(in the rows, 128 means zero)
A single turn carries every row of the set below to another of its rows. Some are shown first; where does it send the rows asked next?
Q548: [ 94 129 136 104 138  95 133 115 135 142 160 120 140 134 123 115 119 128
 156 143 110 127 107 127 119 106 142 130 123 153 102]
Q343: [123 124 141 108 132 127 163 105 136 161  85 127 101 120 149 135 129 123
  99 127  98 141 118 108 111 104 160 121 151 141 147]
Q871: [159 126 111 103 145 104 118 144 132 162 151 100 140 125 135 145 116 120
 141 143  97 127 116 125 124 101 163 138 161 149 155]
Q610: [137 139 139  97 144 103 156  98 107 144 129  90  99 116 130 117 146 111
 120 153 126 168 115 135 120  86 128 102 126 132 148]
Q673: [105 143 134 127 140 121 111 123 133 146 133 146 148 113 128 122 155 136
 143 152 120 114  94 140 143 112 180 112 147 115 103]
Q23: [124 143 102 117 156 129 138 123 129 144 122  91 122 105 154  89 143 112
 100 167 108 117 139 125 121 133 149 141 144 114 148]
Q262: [124 126 124 105 121 119 153 105 144 116 129  84 136 162 128 114 137 112
 104 124 125 163 129 126 119  94 135 129 160 107 140]
Q490: [160 118 147 118 147 127 139 129 149 146 116 121 123 107 111 119 150 125
 106 152 151 168 106 143 115 110 129 138 120 149 128]
Q761: [156 128 146  97 134 124 147 107 129 139 114 136 139 123 148 105 136 107
 129 160  93 154 133 137 129 119 142 153 143 127 168]
Q646: [151 126  82  92 140 101 141 117 121 160 139 112 144 120 128 128 124 123
 144 146 110 120 106 113 132 123 156 118 161 137 175]
Q666: [128 106 101 117 136  97 118 126 129 163 133 104 128 108 125 166 129 128
 111 110 116 122 122 117 117 133 158 112 156 125 147]
Q966: [133 130 129 111 124 118 149 109 146 110 126  84 133 164 127 115 137 120
  99 127 123 160 130 132 119  94 133 131 163 112 140]
Q569: [ 90 125 144 110 131 115 111 122 102 143 147 152 127 117 102 115 144 115
 143 140 115 120 109 137 107 129 155 105 135 140 130]
Q532: [115 123 107 138 128 100 138 120 131 153  98 124 123 114 139 105 144 141
  73 139 125 137 139 125 107 126 156 150 128 122 133]
Q707: [129 115 120 106 146 143 139 126 140 143 104 123  98 110 106 115 160 130
 103 155 144 159  92 145  99 112 139 127 142 123 161]
Q719: [135 147 111 117 145 110 142 105 127 109 113  99 137 149 144 104 140 145
 105 142 135 151 114 139 142  84 143 145 129  97 148]
Q903: [118 109 131 129 128  94 153 123 132 161 108 111 125 106 152 112 153 131
  77 142 123 155 133 112 104 113 161 133 147 112 120]
Q652: [133 111 107 106 128  84 113 141 112 159 150  98 138 104 145 132 137 123
 129 142 128 135 113 126 138 117 174 139 163 103 156]
Q865: [141 106 111  95 129  98 131 126 136 169 117 118 149 111 137 143 114 118
 142 115 138 133  99 109 122 113 177 130 127 140 157]
Q156: [104 133 123 111  98 100 135 109 147 144 137 119 136 112 114 147 133 144
 146 156 123 152 120 143 120 115 144 113 119 138  99]
Q698: [110 146 127 114 119 131 140 156 120 167 142 110 105 107 119 105 132 135
 153 159 138 126 105 125 122 123 164 122 147 136  95]
Q118: [150 141 128 136 159 141 134 130 110 134 118 132 116 141 108 114 145 127
  97 119 140 141 135 136 146 119 141 128 161 113 138]
Q319: [ 83 135 116  96 137  96 139 114 114 148 147 129 124 145 118 101 140 138
 156 153  98 124  94 135 102 112 150 113 149 127 126]
Q928: [126 149 122 105 139 119 132 112 134 131 114  77  93 132 120 111 126 113
 111 142 131 140 122 144 107  90 135 131 113 158 153]
Q348: [ 89 140 110 107 102 107 127 118 133 147 126 123 117 121 115 143 146 153
 148 165 110 148 105 155 106 110 158 108 135 115 120]
Q526: [117 123 119 106 118 148 145 142 135 130 148 135 159 148 107 113 128 138
 147 150 116 135 112 116 107 124 151 118 164 116 114]
Q98: [146 133 133 121 151 117 143 125 127 148 139  89 131 107 151  97 145 104
 102 163 102 138 157 123 121 131 138 135 156 121 131]
Q315: [150 112 115 102 124  93 123 138 114 176 116 131 135 135 123 139 130 122
 142 119 112 142 111 133  99 116 177 128 151 128 170]
Q34: [156 115 150 121 139 127 135 131 140 148 125 126 120 103 110 124 151 120
 104 149 150 170 109 143 122 109 132 140 124 147 127]
Q129: [129 156 114 106 136 121 131 111 129 137 117  83  91 133 121 113 131 115
 113 142 123 138 116 150 102  94 133 130 109 158 150]
Q250: [139 143 136  98 145 101 155 102 106 139 121  90  98 122 127 107 148 115
 119 155 129 165 119 136 117  85 132 103 130 132 156]
Q258: [100 159 133 111 115 134 117 125 115 133 124 113 135 146 123 132 112 121
 158 123 112 122 136 131 117 104 171 107 124 124 121]
Q562: [161 127  97 122 135  87 126 131 122 177 123 103 137 115 143 144 142 147
 122 123 116 119  99 126 113 128 172 113 141 122 132]
Q765: [103 132 133 124 113 126 123 114 147 143 138 141 147 130 102 122 151 116
 136 135 117 117 112 131 126 138 162 100 170 135 106]
Q811: [135 150 110 117 144 109 135 107 123 117 118 102 140 157 142 103 139 138
 111 138 131 152 115 145 137  81 147 148 123  97 146]
Q784: [132 128 133  89 130 143 147 112 155 139 105 115 131 117 158 105 128 103
 124 156 100 138 115 127 121 113 154 158 144 129 169]
Q240: [109 134 147 107 125 117 127 126 128 154 139 128 138 109 128 103 144 121
 148 147 124 115  79 125 103 118 170 108 122 148 101]
Q899: [ 88 150 127 120 122 107 120 125 144 149 140 117 133 156 119 109 127 121
 152 129 111 115 122 143 134 112 167 139 162 134 102]
Q897: [ 99 136 123 114 124 124 136 143 101 158 149 134 102 104  99 114 129 134
 150 151 138 133 132 128 137 138 146 117 151 133 115]
Q783: [150 122  91 111 102  89 121 137 133 157 140  94 145 122 130 115 133 118
 127 129 128 123 118 127 124 143 164 144 159 132 146]
Q867: [ 90 143 126 109 132  92 144 106 121 151 142 128 143 135 128 104 143 129
 160 139 123 129 111 129 155 113 164 113 165 110 111]
Q760: [146 140 127 122 151 157 153 130 142 143 111  97 120 128 135 108 144 122
 101 123 151 134  98 112 140 105 158 122 162 112 118]
Q633: [115 130 120 111 143 144 132 143 124 125 149 145 164 130 121 120 123 151
 151 158 124 134 107 120 132 108 157 130 137 108 115]
Q604: [151 138 132 132 154 143 137 126 116 132 108 125 111 138 108 110 147 128
  98 114 145 139 134 134 142 129 137 127 158 115 141]
Q367: [128 120 114 108 137 146 139 127 138 148 105 129  98 109 107 108 163 125
 102 154 147 155  82 143 103 117 145 128 140 126 156]
Q695: [145 140 138 123 140 113 153 103 122 159  83 143 111 121 147 127 125 138
 105 129 100 136 125 123 126 108 155 136 123 150 146]
Q618: [150 139 140 123 155 152 149 135 138 141 106  95 114 125 138 110 146 126
 102 122 152 138 101 118 139 105 156 126 157 109 119]
Q304: [112 155 135 100 114 123 147 108 104 141 125 117 144 133 132 121 126 124
 165 131 122 134 123 120 126 108 169  83 130 110 118]

Q897 moves to Q156
Q966 moves to Q618
Q34 moves to Q610
Now these:
Q240 moves to Q319
Q315 moves to Q871
Q23 moves to Q532

